In the rows, 128 means zero.
Families of rows that turns and mirrors carry onto each other, the same ones carrying the whole set onto itself: the rest of each named row's family, in list order
4 families of 8 rows
Z_33: [ 83 100 126 115 152 100 129 112 126 114 151 106 135 137  96 164 137  89
 118 109 128 161 157]
Z_744: [110  82 116 109 128 109 139 107 100 122 124  99  80 149 117 109 168 118
 120 124 129 145 128]
Z_778: [ 85 105 131 108 162 128 119 122 123 125 167 100 135 123  87 149 133  89
 121 114 127 162 145]
Z_139: [108 107 143 108 143 110 131  96 110 159 146  72 132 150 111 164 149 116
 135 105 141 138 140]
Z_882: [100  84 135 104 121 123 125 107  86 145 119 128 111 119 116 114 143 127
 131 126 145 139 138]
Z_61: [ 89  97 135 108 140 126 123 127 155 121 148 101 105 140  92 152 138  69
 124 114 119 139 112]
Z_628: [102  82 139 100 124 120 125 112  87 131 127 126 114 131 116 137 140 139
 143 112 129 137 135]
Z_484: [109 107 143 119 137 129 124 103 155 156 135  86  84 150 127 144 138  82
 137 118 137 137 132]
Z_859: [ 89 109 110 100 128 102 127  96 124 119 107 132 128 123 100 125 126 119
 107 119 143 139 121]
Z_87: [103 111 153 111 131 142 113  95 138 164 155  81 100 133 128 132 138  92
 143 112 140 141 126]
Z_760: [ 98 102 109 101 121  99 131  91 128 113 111 124 139 143 108 138 126 112
 118 125 152 139 109]
Z_278: [105 104 104 116 133 100 132  90 140 116 127  97 112 156 111 106 153 112
 105 138 134 159 107]
Z_863: [111  92 151 108 133 142 119 110 135 148 159  79  99 138 128 144 148  84
 152 117 139 136 125]
Z_94: [107 112 157 111 146 122 123  93 110 147 150  83 129 139 116 167 139  94
 147 103 140 152 139]
Z_991: [ 93  92 125  97 132 103 131  96  87 129 114 121 109 130 106 131 147 139
 130 116 125 132 132]
Z_136: [ 96 101  95 107 118 111 128  95 143 123 129 106 112 145 116  97 135 117
 102 132 141 150 110]
Z_164: [107  93 135  92 126 108 136 109  95 129 104 123 120 132 109 130 151 123
 128 123 137 119 130]
Z_819: [115  87 129 107 129 123 127 111 109 135 147  88  90 140 114  93 166 131
 119 118 132 154 120]
Z_531: [ 99 109 103 120 136 119 118  83 141 103 144 109 119 144 106 112 141 131
 113 121 134 161 105]
Z_568: [ 81 100 134 100 150 110 139 125 117 122 160  95 146 144 100 154 145  81
 127 108 128 151 146]
Z_410: [111  91 127 115 126 120 116  96 110 124 137 103  75 138 105 100 153 130
 110 127 129 160 130]
Z_742: [ 96 114 136 120 155 120 125 115 125 124 154  97 136 132  98 158 131  74
 119 109 137 171 145]
Z_280: [ 90  94 134 112 134 119 122 128 159 129 147  99 103 124  94 128 147  65
 108 120 132 143 123]
Z_217: [ 96 111 138 113 145 129 124  96 100 155 162  80 130 142 117 154 130 103
 138  97 142 162 148]
Z_275: [102  94 131 114 144 141 121 132 149 126 162  91 107 128 106 133 141  63
 121 121 137 154 129]
Z_292: [ 90 100 112 103 128 119 125  93 114 127 126 125 150 122 106 129 131 126
 126 116 157 140 103]
Z_731: [ 96 106 128 103 136 107 114  95 130 129 116 130 143 118  95 141 124 122
 116 119 149 153 109]
Z_528: [102  84 111 102 124 111 130  95 106 136 135  92  92 150 117 101 159 137
 123 129 124 142 118]
Z_595: [103  92 137 120 117 133 131 111 143 157 145  83  94 148 138 133 145  88
 144 110 139 126 125]
Z_152: [ 87  94 134 108 138 142 112 119 153 127 163 103  93 118 105 137 130  73
 130 115 134 148 124]
Z_769: [105 107 142 102 145 110 138 102 113 161 146  72 122 150 123 149 146  92
 133 107 155 150 155]
Z_627: [ 97 101 102 124 133 114 124  93 150 116 139 110 112 140 123 101 136 110
 111 119 146 174 113]

Which other rows belong to the same family as Z_991? Z_859, Z_863, Z_94, Z_136, Z_742, Z_275, Z_528
Which other rows belong to the same family as Z_139? Z_33, Z_628, Z_819, Z_280, Z_731, Z_595, Z_627

Families of rows that turns and mirrors carry onto each other, the same ones carrying the whole set onto itself: the rest of each named row's family, in list order
3 families of 5 rows
Z_619: [138  95 172 166 115 117 115 114]
Z_221: [122 124 171 179 123 138 111 133]
Z_401: [118 121 115 133 120 118 116 133]
Z_554: [123 123 119 127 127 114 114 127]
Z_368: [139  97 141 132 114 108 112 115]
Z_283: [137  90 137 137 118 106 114 115]
Z_540: [136  90 171 169 118 119 108 123]
Z_601: [143  95 173 162 121 121 109 115]
Z_943: [110 138 134 158 132 142 109 145]
Z_706: [119 117 112 132 128 120 110 134]
Z_752: [138  93 146 135 122 101 108 118]
Z_832: [120 120 169 182 130 139 109 134]
Z_896: [106 135 132 164 130 138 115 145]
Z_81: [110 140 130 158 127 142 117 137]
Z_670: [118 120 162 184 120 145 115 133]

Which other rows belong to the same family as Z_896? Z_401, Z_368, Z_601, Z_832
Which other rows belong to the same family as Z_706? Z_619, Z_221, Z_283, Z_943

Families of rows that turns and mirrors carry onto each other, the same ones carrying the whole set onto itself: the rest of each named row's family, in list order
8 families of 4 rows
Z_949: [126 113 133 124 104 111 129 110  93 119 110]
Z_861: [140 102 112 135  97 114 122 135 135 136 138]
Z_131: [140 101 107 136  97 120 112 142 130 129 133]
Z_25: [139 123 142 126 141 157 116 123 105 133 108]
Z_767: [127 119 137 108 105 120 117 129  88 123 108]
Z_518: [148  97 101 138  99 130 123 128 128 125 129]
Z_248: [141 134 136 109 132 149 125 113  90 134 109]
Z_851: [138 128 127 116 141 142 131 108 110 149  97]
Z_525: [148 128 125 105 135 155 120 127 105 137  98]
Z_801: [155 140 110 116 148 122 127 134 142 137 132]
Z_251: [136 138 132 105 142 147 117 124 110 141 100]
Z_225: [136 137 125 114 150 147 120 122  99 140 111]
Z_310: [130 109 139 112 101 106 130 118  99 126 113]
Z_218: [140 146 108 106 131 137 119 123 145 118 141]
Z_252: [139 119 136 135 111 102 134 120  91 134 120]
Z_662: [126  91 114 135 113 116 133 121 129 127 143]
Z_166: [136 105 106 145  99 121 126 131 131 127 140]
Z_356: [150 138 111 112 138 143 132 115 140 113 144]
Z_910: [133 123 148 115 111 108 121 126 102 105 113]
Z_968: [146 135 103 114 148 140 133 122 138 119 140]
Z_757: [114 122 126 116 114 101 124 116 102 127 105]
Z_12: [124 123 134  97 150 142 130 129 112 140 116]
Z_288: [135 142 110 119 132 138 146 120 145 132 143]
Z_309: [143 134 130 116 140 157 117 119 103 142 111]
Z_285: [130 116 136 110 101 106 123 122  97 111 113]
Z_634: [133 105  98 135 106 118 139 145 132 132 127]
Z_256: [152 137 123 124 136 135 128 118 144 106 145]
Z_860: [121 126 134 119  98 116 120 112  93 116 122]
Z_660: [151 129 101 123 131 144 122 117 146 123 149]
Z_764: [147 106  99 125 104 119 116 136 141 119 139]
Z_417: [147 138 106 107 138 140 133 131 150 121 135]
Z_214: [142  97 117 139 109 129 112 146 138 123 131]

Which other rows belong to the same family as Z_25? Z_910, Z_256, Z_214
Which other rows belong to the same family as Z_131? Z_356, Z_309, Z_285
Which other rows belong to the same family as Z_525? Z_518, Z_218, Z_860
Which other rows belong to the same family as Z_166? Z_949, Z_251, Z_417
Which other rows belong to the same family as Z_248? Z_767, Z_660, Z_764
Which other rows belong to the same family as Z_225? Z_861, Z_310, Z_968

Families of rows that turns and mirrors carry onto each other, the same ones carrying the whole set onto itself: the rest of each named row's family, in list order
4 families of 8 rows
Z_640: [135 123 140 103 125 117 139 111  99 139  96 131 132 121 132]
Z_462: [ 95 132 146 116 127 119 159 119 138 145 116 132 128 148 129]
Z_452: [130 125 132 142 120 139 118 115  94 120  95 147 123 127 149]
Z_586: [118 133 132 108 153 103 149 156 137 110 122 136 127 119 136]
Z_432: [153 135 117 133 126 128 119 146 128  90 128 134 122 120 135]
Z_872: [120 128 117 124 152 113 139 140 162 113 133 140 141 146 129]
Z_509: [142 129 116 133 122 136 118 116  99 112  94 120 114 133 143]
Z_170: [113 133 119 133 142 114 146 135 163  98 116 126 143 137 124]
Z_784: [126 121 119 139 119 139 114 120 100 128 108 118 114 137 159]
Z_265: [117 126 144 110 121 108 152 111 115 144  97 127 115 124 131]
Z_766: [ 98 141 151 135 131 115 149 133 148 137 118 124 126 157 125]
Z_148: [143 139 119 117 138 121 121 148 124  90 117 130 106 126 125]
Z_641: [136 121 134 146 120 144 118 119  95 125 103 123 111 121 138]
Z_831: [113 112 156 147 119 150 119 119 111 140 111 135 123 145 134]
Z_990: [110 129 146 114 129 113 158 120 104 143 105 130 137 124 147]
Z_326: [141 110 117 152 122 145 124 135 132  99 122 149 143 132 125]
Z_946: [115 112 162 148 122 132 128 133 118 150 121 143 128 147 123]
Z_821: [126 132 130  97 139 102 147 150 120 122 120 110 129 121 128]
Z_906: [114 106 145 156 113 137 132 125  98 136 119 132 132 135 124]
Z_182: [124 129 149 100 128 114 140 104 113 141 115 144 122 125 141]
Z_741: [137 132 114 141 133 130 124 152 125  84 117 136 115 133 148]
Z_396: [127 137 122 138 145 131 133 133 168 114 118 147 143 149 126]
Z_522: [145 114 129 155 126 143 119 140 131 100 135 140 134 149 141]
Z_654: [105 135 149 131 119 111 157 116 144 136 123 108 124 143 128]
Z_839: [147 127 125 118 134 133 118 145 135  94 127 149 104 128 140]
Z_698: [119 130 124 105 150 110 145 147 137 121 127 105 132 127 150]
Z_625: [143 112 113 155 105 140 130 138 135 113 135 128 133 142 135]
Z_407: [124 134 118 104 142  93 141 143 146 117 116 120 135 119 132]
Z_818: [126 124 122 125 147 122 128 131 175 114 121 140 135 127 118]
Z_481: [120 111 151 148 122 131 111 115 116 146 122 142 120 128 118]
Z_156: [ 93 130 157 127 133 107 152 118 132 132 115 131 125 137 111]
Z_439: [143 111 125 159 121 147 130 138 131 125 127 141 146 151 137]

Which other rows belong to the same family as Z_906? Z_452, Z_586, Z_170, Z_990, Z_326, Z_741, Z_156
Which other rows belong to the same family as Z_481? Z_784, Z_182, Z_654, Z_839, Z_698, Z_625, Z_818
Which other rows belong to the same family as Z_821? Z_640, Z_509, Z_766, Z_148, Z_946, Z_396, Z_439

Families of rows that turns and mirrors carry onto each other, the same ones carrying the whole set onto itself: the rest of each named row's family, in list order
4 families of 8 rows
Z_245: [131 113 138 120 138 183 157 112 118 142 104 111 126  89 124  82 133 111
 147 155 143 135]
Z_334: [137 145 119 123 163 164 141 100 127 105 130 120 110 112 115 124 123 134
 157 144 157  94]
Z_124: [126 130 125 155 169 140 130 119 123 135 135 124  75 112 113  92 137 128
 180 165 131 112]
Z_314: [116 109 119 115 149 126 160 146 138 126 133 116 115 123 116 110 142 131
 135 133 155 122]
Z_738: [126 127 118 134 162 152 146 104 115 107 117 117 103 104  98 115 122 138
 163 150 161  90]
Z_938: [132 106 138 116 132 180 152 116 126 126 103 117 133  89 130  78 129 111
 153 151 139 122]
Z_346: [137 136 123 126 174 159 146 114 123 110 117 123 101 103 101 119 115 136
 162 151 154  90]
Z_976: [125 153 116 109 163 137 116 137 105 151 120 133 108 118 115 101 118 143
 146 133 118 119]
Z_796: [116 108 131 119 146 115 159 133 128 124 131 119 111 126 122 102 137 128
 124 138 144 109]
Z_143: [117 136 120 139 180 133 130 124 117 128 121 110  76 110 112  89 150 115
 180 156 131 119]
Z_532: [121 156 103 105 160 145 126 148 103 152 119 123 118 118 106 103 127 126
 149 137 125 118]
Z_885: [124 124 130 136 168 143 132  98 120  99 116 119 114 110 100  99 118 124
 167 155 144  93]
Z_193: [116 136 124 103 140 181 147 121 133 135 120 140  94 125 140  68 132 113
 185 127 145 123]
Z_79: [ 97 126 128 132 154 167 134  91 137 153 116  93 109 118 119  80 110 130
 138 117 144  91]
Z_755: [125 140 123 118 134 175 146 121 136 146 122 142  94 116 137  63 126 108
 181 128 137 130]
Z_516: [119 112 148  87 171 155 125 117 156 136 110  98  94 109 142  76 126 128
 153 149 135 103]
Z_939: [111 116 154 117 166 162 116 130 140 163 120  94  82 111 134  77 127 121
 150 134 138  92]
Z_357: [110 113 145 105 167 160 129 132 161 146 110  93  90 108 138  74 134 117
 152 126 134  97]
Z_947: [116 137 120 139 174 132 147 119 122 125 130 101  86 112 108  84 158 121
 178 155 123 119]
Z_121: [119 140 123 124 130 181 136 120 137 143 123 145 107 112 148  78 118 123
 175 148 142 136]
Z_553: [122 140 130 135 171 136 141 119 120 132 138  97  90 110 125 102 157 109
 177 156 119 126]
Z_598: [109 131 117 119 151 171 161 100 127 171 125 101  92 112 116  73 109 127
 140 124 144  91]
Z_412: [117 158  97 105 151 140 123 142 111 153 121 127 113 119 108 109 118 133
 152 136 143 122]
Z_543: [131 103 141 116 140 181 142 103 109 142 102 110 134 104 124  94 132 111
 146 143 135 129]
Z_546: [106 117 151  96 169 163 126 127 153 145  95  93  96 106 132  75 135 131
 151 134 135 104]
Z_405: [111 138 116 120 144 163 159  85 132 171 124 101  97 115 123  80 105 131
 147 143 131  98]
Z_4: [124 113 141 111 131 165 147 113 118 125 122 116 133 100 137  68 124  96
 159 157 145 127]
Z_763: [123 130 130 112 136 176 138 117 132 148 124 142  87 141 141  76 142 112
 173 125 146 124]
Z_837: [109 106 112 110 150 122 149 149 128 128 130 108 118 117 123 107 143 121
 135 146 153 121]
Z_428: [118 113 121 104 150 126 133 154 130 139 148 109 119 128 123 108 133 110
 143 141 152 112]
Z_537: [109 148  98 121 149 145 120 134 127 154 126 118 131 125 112 115 122 133
 139 138 135 126]
Z_730: [114 136 120 125 145 174 147 100 134 169 118  94 105 103 112  78 109 131
 142 120 138  90]

Which other rows belong to the same family as Z_947? Z_245, Z_314, Z_346, Z_532, Z_193, Z_598, Z_546
Which other rows belong to the same family as Z_121? Z_124, Z_885, Z_79, Z_939, Z_4, Z_428, Z_537

Families of rows that turns and mirrors carry onto each other, the same ones carrying the whole set onto itself: the rest of each named row's family, in list order
5 families of 8 rows
Z_383: [119 106 100  95 126 113 109 138]
Z_646: [147 132 113 115 123 106  72 132]
Z_426: [142  86 128 116 112 125  85 131]
Z_823: [157 119 103 140 116 105 112 146]
Z_340: [131 140 116 115 128 132  74 125]
Z_615: [114 140 124 131 128 113 118 138]
Z_988: [149 126  89 134 117 124 101 147]
Z_614: [160  94 115 108 127 131  84 139]
Z_250: [123 120 118  93 129 102 102 157]
Z_514: [151 116 122 145 127 142 100 120]
Z_697: [136  94 110 108 121 122  90 113]
Z_457: [167 116 131 120 143 136 106 127]
Z_13: [136 105 131 125 124 139 127 157]
Z_290: [139  96 124 128 121 133 129 150]
Z_374: [141 124  92 132 106 119 102 150]
Z_382: [135  82 123 120 122 121  83 143]
Z_506: [131 149 112 121 143 118 115 147]
Z_119: [120 110 106  95 120 105  95 151]
Z_669: [138 142 129 130 134 123 112 165]
Z_751: [125 109 152 105 138 119 101 130]
Z_593: [127 148 115 121 132 120 122 148]
Z_884: [126 103 127 122 132 138 132 145]
Z_682: [133 112 148 106 149 124  99 128]
Z_194: [145 105 137 113 106 135 120 143]
Z_780: [143 113  89 138 131 127  93 152]
Z_630: [138 153 117 119 134 124 118 134]
Z_756: [160 120 126 144 131 130 110 122]
Z_562: [143  96 124 123 128 112 129 152]
Z_677: [148  88 126 117 125 125  80 129]
Z_928: [114 115 113  93 124 114  93 155]
Z_711: [136 138 115 110 133 110  73 127]
Z_198: [131 122 150 100 123 118 109 125]
Z_102: [153 124 134 143 135 139 107 127]
Z_365: [127 115 149 118 145 114  94 123]
Z_28: [155 130 140 143 128 131  93 139]
Z_620: [129 131 103 126 149 111  81 135]
Z_469: [107 119 109 118 112 108  96 150]
Z_414: [147 120  90 121 110 130 109 154]
Z_890: [137 129 109 114 131 106  75 120]
Z_302: [118 117 136  99 138 139  90 131]

Which other rows belong to the same family as Z_884? Z_646, Z_250, Z_514, Z_382, Z_630, Z_365, Z_414
Which other rows belong to the same family as Z_194? Z_823, Z_697, Z_457, Z_669, Z_620, Z_469, Z_302
Which other rows belong to the same family as Z_198? Z_383, Z_340, Z_615, Z_614, Z_780, Z_562, Z_28

